In the data rows, the value 128 means zero.
Here are some points, one per row:
[ 61  71  85  98 110 118 126 133 141 151 156 149 140 139 139 133 127 123
 119 122 122 123 119 122 125 130 136 139 140 138 134 127 128 131 128 124
 120 114 112 136 158 173 173 169 168 163 155 140 131 123 121 117 116 111
 111 117  94  82  76  76  80  84  92 107]
[118 108  97 101 121 151 140 135 122 124  93  88  92 101 115 137 144 141
 131 125 131 142 140 122  93 102 132 155 120  96 102 121 119 118 126 140
 121 127 140 138 133 116 116 107  89 116 149 167 147 166 157 133  93  70
  89 142 156 124  92  80  85 121 155 153]
[137 170 196 205 204 191 174 156 141 135 124 100  83  80  84  98 110 122
 136 146 153 156 152 146 144 141 141 137 134 129 121 114  97  87  80  76
  75  81  89 103 108 114 109 111 120 129 133 133 135 134 137 138 137 131
 128 128 130 132 135 134 170 191 201 206]
[129 134 134 134 131 124 118 116 116 126 130 126 123 127 131 133 130 130
 131 132 130 131 128 125 127 130 134 136 136 135 129 124 126 129 160 181
 190 190 185 177 172 162 140 124 118 112 107 104 105 106 114 120 125 127
 129 135 138 144 146 144 141 134 137 172]
[ 91 107 124 132 138 140 140 138 138 143 145 135 125 126 127 139 146 152
 152 153 153 147 138 130 129 125 126 127 130 127 122 119 121 128 128 146
 155 164 162 163 167 162 153 146 143 143 136 127 123 118 117 117 119 117
 120 124 128 135 140 140 140 135 128 129]
[129 130 131 128 123 118 114 114 115 126 132 127 124 129 132 135 132 132
 129 132 131 132 124 124 127 128 134 135 136 134 130 124 126 129 127 125
 119 117 116 117 126 134 129 126 133 136 135 132 130 128 130 128 128 124
 123 125 129 133 136 136 135 134 131 132]
[194 152 102  91 114 115 142 166 150 121 100 112 144 158 111  90 123 131
 159 179 192 195 188 178 166 154 143 115  93  76  66  60  69  85  97 109
 116 126 134 141 153 157 149 144 141 141 134 128 124 120 121 120 121 119
 119 124 129 135 139 140 139 135 128 127]
[126 125 129 127 125 118 116 113 117 127 133 127 127 129 134 135 132 130
 129 131 132 131 127 124 126 129 134 135 136 135 133 129 132 135 133 130
 123 119 116 116 125 130 126 124 130 133 134 132 130 130 130 131 130 125
 125 127 128 135 136 136 136 131 124 125]
[ 66  65  73  80 109 131 149 160 169 182 180 167 154 145 129 114  99  93
  82  78  81  84  85  94 106 121 135 144 152 154 150 141 141 139 133 126
 118 111 108 111 119 126 122 123 129 137 135 134 133 133 133 133 131 126
 124 126 128 133 135 134 133 130 124 126]
[119 123 129 126 146 158 162 163 162 167 162 154 146 141 139 134 126 121
 118 120 120 120 119 120 125 131 135 140 141 139 134 126 127 129 128 123
 118 115 114 114 126 131 127 126 131 135 138 133 133 130 131 131 130 124
 122 125 128 133 137 138 135 130 125 125]
[121 120 124 121 119 113 113 114 116 106  96  83  78  84  95 105 113 124
 130 142 146 147 143 140 141 138 139 134 129 104  81  65  64  72  80 107
 130 147 161 171 181 180 168 154 146 132 116 100  95  82  78  78  82  84
  91 105 120 135 146 152 154 150 142 141]
[115  96  86  80  76  74  81  90 103 108 114 109 109 117 126 129 132 134
 135 138 138 138 133 129 131 130 134 133 134 169 192 199 206 205 194 173
 151 131 113 102 103 100  97  97  95  96  99 101 107 115 124 131 137 137
 136 141 142 144 145 142 137 131 120 121]
[127 129 131 128 124 118 115 113 134 159 174 171 166 164 160 152 138 131
 124 122 118 117 112 113 119  96  84  77  77  79  85  92 106 123 131 138
 139 140 139 138 144 145 134 130 128 131 141 148 152 152 153 151 146 135
 130 126 126 127 127 128 126 125 118 122]
[130 125 139 134 114 152 148 102 110  93 111 140 136 142 152 137 144 150
 116 103 112 140 143 140 158 166 106  69  86 140 182 191 151 103  91 115
 118 140 166 150 125 100 112 144 160 114  94 125 133 158 180 191 194 184
 177 164 153 144 114  95  76  65  62  69]
[200 208 206 195 174 150 130 112 101 101 101  96  97  93  94  97  99 105
 114 124 131 138 138 140 141 143 147 144 143 136 130 121 121 122 122 119
 114 113 113 116 106  96  83  80  88 100 108 115 124 132 140 143 149 143
 141 139 138 138 135 131 105  81  65  65]
[156 152 152 154  96  82  81 105 104  94  95 120 152 135 132 127 129 151
 159 162 138 124 151 145 124 121 118 123 128 130 137 162 164 132 105  88
  89 100 121 120 115 125 155 158 151 133 118 104 115 115  87  82  81 134
 169 127  81  94 121 137 132 127 128 126]
[125 124 130 160 180 189 192 185 178 171 161 141 124 115 110 106 103 105
 108 115 121 128 128 132 137 139 145 146 144 140 133 137 170 195 205 204
 191 175 157 140 134 124 101  86  83  86 101 110 123 134 145 151 153 149
 145 143 140 141 137 134 128 123 114  97]
[122 119 118 126 139 122 126 140 136 132 114 116 105  87 112 148 165 148
 165 158 135  97  71  90 142 156 123  93  79  85 121 156 153 150 154  97
  83  81 107 104  94  96 120 153 137 135 130 129 152 158 162 138 122 150
 143 123 120 115 122 129 130 139 162 165]
[136 137 139 136 131 117 105  99  99  80 110 146 152 146 140 141 134 104
 109 102 113 116 116 107  94 113 124 152 175 173 138 117 107  97 100 122
 152 141 136 121 125  93  89  95 105 119 138 145 142 129 124 131 140 141
 120  92 102 133 154 121  96 101 121 119]
[163 165 132 105  88  89 100 118 119 115 125 153 158 151 130 116 103 115
 114  87  83  80 136 169 127  82  93 122 136 130 127 128 125 139 132 115
 151 148 101 112  95 112 139 139 145 154 139 145 151 115 103 111 138 141
 139 158 167 107  66  85 141 182 193 151]
[125 127 129 127 124 119 115 115 116 127 133 128 155 180 196 182 161 145
 127 118 107 102  95  98 103 111 124 132 139 140 141 135 137 141 136 131
 117 106  99 100  78 112 146 153 150 144 145 135 104 108 102 112 114 115
 106  96 112 122 149 175 172 138 117 109]
Along one direction, these points spread out more than along any other. Take the direction at right angles to it along which they spread out most. Go by this last direction. For each point below, how far along it does it lie, from 0 to 99? The average is 50, and the first point in the table lies past the average. One standard deviation of the points above along it is 16.
[ 61  71  85  98 110 118 126 133 141 151 156 149 140 139 139 133 127 123
 119 122 122 123 119 122 125 130 136 139 140 138 134 127 128 131 128 124
 120 114 112 136 158 173 173 169 168 163 155 140 131 123 121 117 116 111
 111 117  94  82  76  76  80  84  92 107] 77
[ 66  65  73  80 109 131 149 160 169 182 180 167 154 145 129 114  99  93
  82  78  81  84  85  94 106 121 135 144 152 154 150 141 141 139 133 126
 118 111 108 111 119 126 122 123 129 137 135 134 133 133 133 133 131 126
 124 126 128 133 135 134 133 130 124 126] 65
[115  96  86  80  76  74  81  90 103 108 114 109 109 117 126 129 132 134
 135 138 138 138 133 129 131 130 134 133 134 169 192 199 206 205 194 173
 151 131 113 102 103 100  97  97  95  96  99 101 107 115 124 131 137 137
 136 141 142 144 145 142 137 131 120 121] 46
[163 165 132 105  88  89 100 118 119 115 125 153 158 151 130 116 103 115
 114  87  83  80 136 169 127  82  93 122 136 130 127 128 125 139 132 115
 151 148 101 112  95 112 139 139 145 154 139 145 151 115 103 111 138 141
 139 158 167 107  66  85 141 182 193 151] 60
[136 137 139 136 131 117 105  99  99  80 110 146 152 146 140 141 134 104
 109 102 113 116 116 107  94 113 124 152 175 173 138 117 107  97 100 122
 152 141 136 121 125  93  89  95 105 119 138 145 142 129 124 131 140 141
 120  92 102 133 154 121  96 101 121 119] 45
[129 130 131 128 123 118 114 114 115 126 132 127 124 129 132 135 132 132
 129 132 131 132 124 124 127 128 134 135 136 134 130 124 126 129 127 125
 119 117 116 117 126 134 129 126 133 136 135 132 130 128 130 128 128 124
 123 125 129 133 136 136 135 134 131 132] 52
[119 123 129 126 146 158 162 163 162 167 162 154 146 141 139 134 126 121
 118 120 120 120 119 120 125 131 135 140 141 139 134 126 127 129 128 123
 118 115 114 114 126 131 127 126 131 135 138 133 133 130 131 131 130 124
 122 125 128 133 137 138 135 130 125 125] 51
[156 152 152 154  96  82  81 105 104  94  95 120 152 135 132 127 129 151
 159 162 138 124 151 145 124 121 118 123 128 130 137 162 164 132 105  88
  89 100 121 120 115 125 155 158 151 133 118 104 115 115  87  82  81 134
 169 127  81  94 121 137 132 127 128 126] 56
